In the data rows, the value 128 means zero.
Here are some points, each followed by its number:
[135 122 115 117 127 112 113  98 109 130 172 123 127 136 115 110 118 123
 148 129 148 168 130 115 129  77  72  79 145 122 100 110] 0
[104 175 163 151  93 103 144 140  81  85 119 147 127 118   0 255 255 158
   0  87 255 166   0  60 173 121  83  50 108 197 169 141] 1
[139 127 118 114 147 104 128 124 121 119 129 113 125 127 116 112 113 113
 133 129 139 161 115 124 157 103  72  97 146 116 107 122] 2
[120  98 107 147  83  70 129 126 144 126 114 144 145 123 135 123 109  98
 154 133 147 139 132 146 173 139 140  64 135 133 127 122] 3
[124 122 123 138 127 109 120 115 126 118 128 115 125 133  94  99  96 120
 120 130 151 195 136 143 144 123  74  80 166 130 118 113] 4
[133 131 139 137 134 163 118 141 150 137 113 143 185 133 147 144 131  85
 179 198 144 137  96 119 183  66  51  87 151 134 140 124] 5
[131 126 120 134 138 112 114 115 123 121 131 112 125 135 104 107 109 113
 126 123 155 180 125 124 156 113  87  73 149 124 111 123] 6
[118 126 135 133 129 122 140 125 134 123 118 128 129 145 138  60  18 155
 113  50   0 116 252 255  46 166 255 255 128 132 148 114] 7
[112 124 137 130 132 120 136 109 159 169  84 156 162 184 178  38   0 200
  76  35   0  29 255 255   0 244 255 255 101 164 200  68] 8
[118 123 126 139 125 116 130 125 163 163  99 154 174 180 138  71  31 133
 103  42  61 127 222 255 102 188 255 255 126 148 163 109] 9
[120 106 116 146 110  94 121 128 140 125 113 139 144 123 132 126 113  98
 159 140 140 146 129 141 167 121 135  71 141 137 130 118] 10
[132 127 121 128 135 121 112 113 117 118 139 107 117 133  94  99 102 138
 111 105 153 184 138 127 134 128 104  76 156 123 114 108] 11
[133 127 120 118 128 108 123 108 107 120 159 104 131 125 115 104 107 133
 134 132 145 172 141 126 113 109  74  93 147 127 110 109] 12
[143 132 123 122 151 116 124 130 125 121 116 129 125 129 121 110 107 108
 133 123 135 161 117 128 169  99  77  93 136 115 108 126] 13
[118 120 124 134 129 122 117 127 128 119 120 130 124 128 115 143 136  81
 191 185 150 123 129 152 164 119 134  93 111 137 141 113] 14
[255 127 195  91 136  92  89 163 128 132 113 127 121 121 255 135 177  51
 170 110 114   0  79  13 255  47  97 137   0  95  31 189] 15
[142 138 143 122 129 178 124 133 135 128 112 128 148 128 143 133 119  88
 159 164 145 143 104 130 182  72  80  86 157 144 140 106] 16
[156  88  44   0 127  99 220  92 155 185 255 120 132  32  41 196 255 255
 137 153   0 255   0   0   0  97  35 255 160  86  58  17] 17
[121 119 132 147 118 120 115 114 185 220 171 113 255  89 138  98  73  76
 158  72 160 131 141 196 215  62 193  51 116 180 247 204] 18
[109 144 141 133 127 188 126 126 124 111 125 124 107 127 124 155 138  86
 163 233 161 135 113 136 181  77 111  90 125 135 132 125] 19
[152 136 126 103 135 170 125  97 111 116 156 113  68 120  75  79  98 173
 120   7 129 217 156 138  88 116 234 106 157 126 116 101] 20
[ 84 142 219 255   1 134 126 151 109  45  36 211 101 125   8 238 255 255
   0 251 162 255   0   0   0 255   0  71 137 105  95 116] 21
[136 114 131 125 116 121 106  85 104 128 145 149 109 129 104  86 132 116
 153 103 164 227 136 127 126  57  76 103 125 118 118 134] 22
[112 124 127 137 135 137 121 131 124 113 126 113 108 126 120 138 125  86
 177 176 146 113 135 154 162 117 151 102 113 133 131 120] 23
[112 124 131 134 137 128 121 122 137 127 114 137 142 133 119 139 127  83
 181 175 150 122 125 145 172 109 128  95 116 129 134 117] 24
[113 129 144 151 138 161 107 117 153 152 127 150 195 114 119 147 144 109
 175 205 129 140 101 124 182  73  67  87 125 136 150 147] 25
[108 132 133 139 141 144 119 118 141 125 115 140 155 132 113 160 139  85
 197 220 158 137 117 137 178  87 108  91 120 134 127 123] 26
[114 122 136 134 131 117 132 118 155 172  89 161 161 193 162  58   0 171
  70  50   0  82 228 255  41 244 244 255 116 143 174 101] 27
[113 136 147 120 150 148 145 125 135 130 112 132 139 139 139  94  73 128
 108  73 106 112 182 223  97 212 238 200 127 124 128 119] 28
[146 144 135  95 144 188 142 112 108 102 150 110  74 117  98  85  91 157
 122  34 118 204 178 166  69 130 255 136 153 131 121  97] 29
[120 125 136 143 147 161  99 127 129 120 119 127 122 127 132 142 141 106
 211 238 103 142  81 101 174  16   0 125 127 109 117 143] 30
[123 119 121 142 124 123 115 143 142 132 124 164 171  97 136 122 108  99
 155 137 141 127  94 119 177  47  46 101 145 116 119 140] 31
[112 131 115 126 136 124 143 132 110 126 142 108 108 102 131 121 108  99
 155 128 147 134 121 122 167  86  92 110 132 107 108 138] 32
[117 143 144 131 172 184  99 126 130 121 119 124 127 132 132 138 129  87
 192 187 132 147 100 127 186  71  71  84 134 122 128 126] 33
[101 131 126 105 145 101 190 129 127 122 126 124 122 121 213  45  83 255
  30 149   0   0 255 190   0 255  30 255 115 124 116  99] 34
[ 84 123 113 113 171 122 152 138 126 118 128 107 122 117 255  90 129 208
   0  76  13   0 175  65   0 255 209 255 137 106 111 138] 35
[106 126 124 135 136 129 134 141 119 112 127 107 107 117 104 143 116  90
 177 159 164 110 129 139 164 119 119 112 125 112 110 136] 36
[ 97 111  56  36 171 128 195 139 135 159 178 100 115  91 180 131 251 255
  27  82   0  58  92   0   0 255 153 255 135 109 115 138] 37
[117 121 122 142 128 116 118 127 124 117 120 111 103 130 124 131 112  94
 168 150 142 128 144 136 172 128 151  78 127 126 115 133] 38
[148 135 115 109 144  99 125 126 127 120 121 124 123 131 105 100 113 127
 124 136 136 165 121 126 154 104  72  95 140 119 110 125] 39
[160 123 149 126 107 110 127 172 139 155 101 107 128 143 205 129 160  74
 129 131 159  45  84  61 218 104  69  65  94  99  85 146] 40
[153 133 117 121 118 121 122 101 119 123 140 126 111 129 102 101 111 119
 150 112 138 187 125 124 153  75  95  95 151 116 108 124] 41
[113 135 148 153 151 209  90 126 132 117 123 126 128 135 123 144 143 111
 186 252 109 149  79 100 175  45   0 122 126 122 126 138] 42
[113 122 123 138 129 119 117 146 113 111 128  92  84 126 122 132 116  95
 172 150 146  95 148 153 164 147 167  93 117 121 120 127] 43
[103 154 100  99 161 152 154 139  95 135 152  87  91 104 141  89 124 132
 117  92 116  92 231  62  48 226 216 190 145  73 126 169] 44
[115 119 124 140 126 119 116 137 113 106 122 109  78 128 131 130 116 100
 157 144 144 104 153 161 170 123 202  90 120 132 129 131] 45
[112 126 122 134 149 120 121 120 144 123 108 152 137 135 127 133 114  85
 190 142 148 131 118 133 168 115  88  96 131 111 108 136] 46
[122 128 130 141 134 130 118 135 155 144 117 151 181 124 128 115  96 100
 136 101 146 150 131 156 181 115 151  81 141 133 143 134] 47
[ 96 135 129 132 147 146 130 129 129 117 119 122 127 130  91 152 129  76
 204 199 174 123 118 137 171  95 111  96 119 122 112 128] 48
[118 118 125 138 126 114 117 124 133 129 116 140 151 133 131 123 113  92
 160 139 146 119 143 193 140 160 204  89 111 149 180  91] 49
[136 120 143 134 119 102 142  63 127 110 156 146 150 140  64 129 128 162
 187 161 189 208 104 128 144  27  89  77 211 134  85  83] 50
[ 93 152  72  50 194 141 191 135 121 132 146 100 116 105 163  79 164 208
  59  87  52  63 207   0   0 255 176 255 145  95 126 172] 51
[122 117 119 140 124 109 114 128  99 124 176  93  72 150 134 106 111 120
 136 106 157 140 145 123 114 113 136  63 135 123 107 110] 52
[ 85  85   7   0 171  59 255 150 212 216 255  68 146   0 192 255 255 255
  20 226   0  27   0   0   0 255   0 255 128 118  97 110] 53
[175 146 151  90 110  98 153  84 106  97 162 131 132 102 255 202 176   0
 123  96 229  20  27  66 255  96  97   7  80  80  83 182] 54
Which three points above are nearest to each new point, looking only along the 5 directions in which the numbered points spread most? Their numbers follow each, nearest first.
[121 115 122 140 122 108 114  70  87 117 174 111 120 157  73  76 105 152
 137 122 171 223 164 132 107  93  81  49 196 156 113  79] 22 4 11
[113 124 122 135 144 124 117 128 131 119 119 130 125 128 125 137 115  93
 184 150 149 132 120 135 178 111 104  92 130 113 109 134] 46 24 14
[255 162 205  42 233   0 255 218 143 146  91 160  88 202 255 147 159  34
 218  63 255   0  52  36 255   0 208   0   0  67  31 231] 54 15 40
[128 124 107 153 129 104 113 119  83  92 123 140 115 153 110 120 101  79
 168 139 142  83 161 162 178 188 184  56 115 126 132 161] 45 43 49
[140 102  96 125 128  45 149 151 112  88  96 137  47 174 103 138 140 125
 139 214  96 142  99 123 175  77  56  97  25 179 225 246] 19 26 48
[106 122 129 159 106 109 109 112 140 133 145 105 130 116  16 206 214 255
   0 180  61 255  18  23   6 249  23 176 141 102  99 122] 21 17 1
[ 93 179 238 243   3 142 117 134 113  86  93 160 120 127  40 255 255 255
   0 254 149 229   0   0   0 255   0  80 130 127 132 158] 21 1 4
[119 110 116 140 114  95 119 145 108 101 126  96  73 133 125 126 111  96
 158 143 146  82 158 170 167 149 214  79 101 141 136 126] 45 43 49
[122 122 121 132 142 119 120 130 138 128 115 143 137 129 126 112 105 105
 134 116 147 155 121 136 160 128 104  90 134 109 114 130] 10 3 38
[132 114 127 153 129 103 119 127 160 120 116 155 130 139 102 135 146  85
 202 209 162 117 109 123 138 103 105  82 109 104 104 132] 19 48 26
[118 121 130 138 127 114 124 113 158 161 108 156 167 167 147  69  36 124
  97  57  76  98 222 255 125 213 249 245 122 135 151 121] 9 7 28
[113 126 131 150 110 109 123 105 158 155 144  85 124 138  69 219 224 175
  41 123 176 172  58  74 148 124  77  70 134 111 110 133] 1 39 6
[124 116 129 140 116 110 117 132 129 130 119 116 124 129 153 117 149  86
 134 137 157 116 106  87 195  97  65  79 120 112  94 139] 36 46 32
[162 119 121 125 125 148 110 105 128 122 129 125 104 135  53 120 110 134
 141  45 164 189 102 130 165  75 120  77 184 108 108 114] 22 41 11
[126 113 108 128 124  76 131 132 127 115 118 130 115 135 115 140 146 135
 136 222 102 150  93 112 168  81  30 103  85 157 198 230] 25 5 19
[120  92 104 143 126 120 118  98 113 107 128  89  94 126 140 110 136  93
 155 128 157 101 144 135 151 179 116  90 133 135 113 130] 43 38 3
[116 139 149 149 143 180 108 134 121 104 112 114  82 135 129 138 125 103
 167 168 137 138 109 136 186  81  97  81 129 122 131 140] 48 16 14
[119 112 117 138 108  98 120 139 143 135 120 170 175  99 133 119 109  98
 153 126 145 147 107 130 184  93  94  76 143 121 124 136] 46 14 36
[117 115 105 120 146 121 122 123 131 119 116 127 133 128 138 110 185 239
   0  34 119 135 117  32  13 255 195 113 136 106 123 157] 44 51 35
[122 113 121 140 121 112 118 108 138 199 203 102 255  30 130 127 122 113
 148 150 130 148  96  98 149  83  14 124  97 130 247 255] 31 25 33
[115 127  99 114 160 135 125 132 120 135 143  98 105 123 144  89 167 174
  48  58 122 119 157  33  62 252 194 126 136  97 131 165] 44 51 28
[123 136 134 128 133 152 138 128 118 111 126 115 104 119 134 103  90 109
 139  91 125 143 186 197 135 128 236 164 132 128 128 125] 49 28 45
[120 155 151 117 113 172 165 127 127 118 125 122 119 122 135 128 116  93
 150 139 151 140 170 168 141  67 182 159 135 153 139 109] 47 49 45
[129 134 143 136 113 177 125 119 112 100 127 136  59 126 131 119 108 102
 152 123 143 154 137 171 168  61 213  94 148 150 161 118] 47 45 38
[118 132  57  73 178 161 109 127 120 156 164  86  95 136 130 120 117 110
 142 117 144 135 131  32  69 171 159  64 132 113 102 126] 52 12 32
[136 116 122 135 131 117 100 136 133 120 115 136 128 120  73 114 108 112
  96  98 211 160 104 128 176 100  89  62 157 114 112 125] 6 11 4
[108 166 183 194 106 246  86 153 121 131  95 128 127 107 124 157 174 165
 150 255  86 165 114 123 154  94   0  84 115 116 163 170] 42 25 5
[109 100 131 127 114 114 100 138 173 206 138  72 228 166 149  56   0  85
 246   0  60 125 236 255 252   0 255 199 100 209 255 189] 18 9 49
[255 142 231  99  77  78 170 255 150 206  88  92  99 169 255 142 196  61
 119 111 186   0  67   0 240 131 113  20   0  93  40 168] 54 15 40
[151 125 125 128 128 102 112 121 124 116 120 123 125 129  56 106 101 131
 134 135 163 206 117 135 159  87  66  75 197 128 117 109] 22 4 50
[ 99 161 140 127 159 178 133 135 114 115 129 113 109 128 135 111 105 101
 145 119 142  89 212 172 143 168 244 122 121 136 122 123] 49 45 43
[137 132 119 117 133 130 126 113 108 117 147 108  99 125 118 106 110 123
 138 102 134 168 138 125 141 101 119  98 137 116 113 129] 52 11 41
[114 129 135 132 136 135 123 121 148 134 111 150 155 133 136 106  95 111
 131 100 140 138 151 174 145 148 175 106 130 127 125 121] 49 45 47
[144 122  75 112 127  68 108  58 118 229 195 113 230 158 213 136   0   9
 169   3 109  32  86 255 255  50 246 131  54  95 241 224] 18 45 43
[120 115 122 145 117 104 116 143 112 112 125  94  87 131 135 122 106  94
 156 131 146  99 155 149 161 149 187  86 113 130 116 126] 45 43 38
[125 118 125 140 129 121 108 148 136 136 134 174 200  68 147 124 121 106
 187 176 101  92  83  84 154   0   0 227 156 119 127 149] 30 42 25
[132 129 119 135 128 117 114 104 107 124 141 108  99 139 109  92 110 126
 134 103 155 183 148 119 142 108 115  73 147 123 106 119] 11 52 6
[114 116 120 148 121 110 116  82 116 132 165 135 138 149  78 107 121 147
 170 144 172 212 117 113 124  55  55  51 192 126  96  82] 50 22 0
[117 128 143 152 115 149  94 128 121 107 119 129 104 142 120 169 178 135
 133 255  58 152  63  80 151  89   0 157 107 195 222 201] 42 25 30
[123 255 190 122   0  80 164 125   0  49 144 247 152  83 137 255 255   9
   0  31 255 141  67 113 187  97  83  79 135 239 164 116] 1 40 6
[104 111 115 144  87  96 117 151 130 128 120 172 138 135  86 121  88  99
  52 104 143 214 112 151 179 226 113  94 142 112 109 134] 11 4 52
[ 64 125 117  87 188 148 181 144 125 117 135 102 113 110 255  95 116 218
   2  48   5   0 167 112   0 255 255 255 116 110 109 116] 35 51 34
[124  96  98 127 149 111 122 135  97  84 100 169 129 132 102 255 255 223
   0 113 122 156  12  18 111 208  84 101 122 154 162 171] 1 39 11
[119 135 137 120 149 127 147 127 134 121 117 131 128 140 130  77  74 153
  81  80  68 143 207 216  49 247 190 255 135 125 127 115] 28 7 9
[ 94 206 168 126  72 123 150 146  79 113 134 179 128 105  53 255 255  51
   0 116 236 167  11  76 170 130  64  62 118 142 105 121] 1 6 19
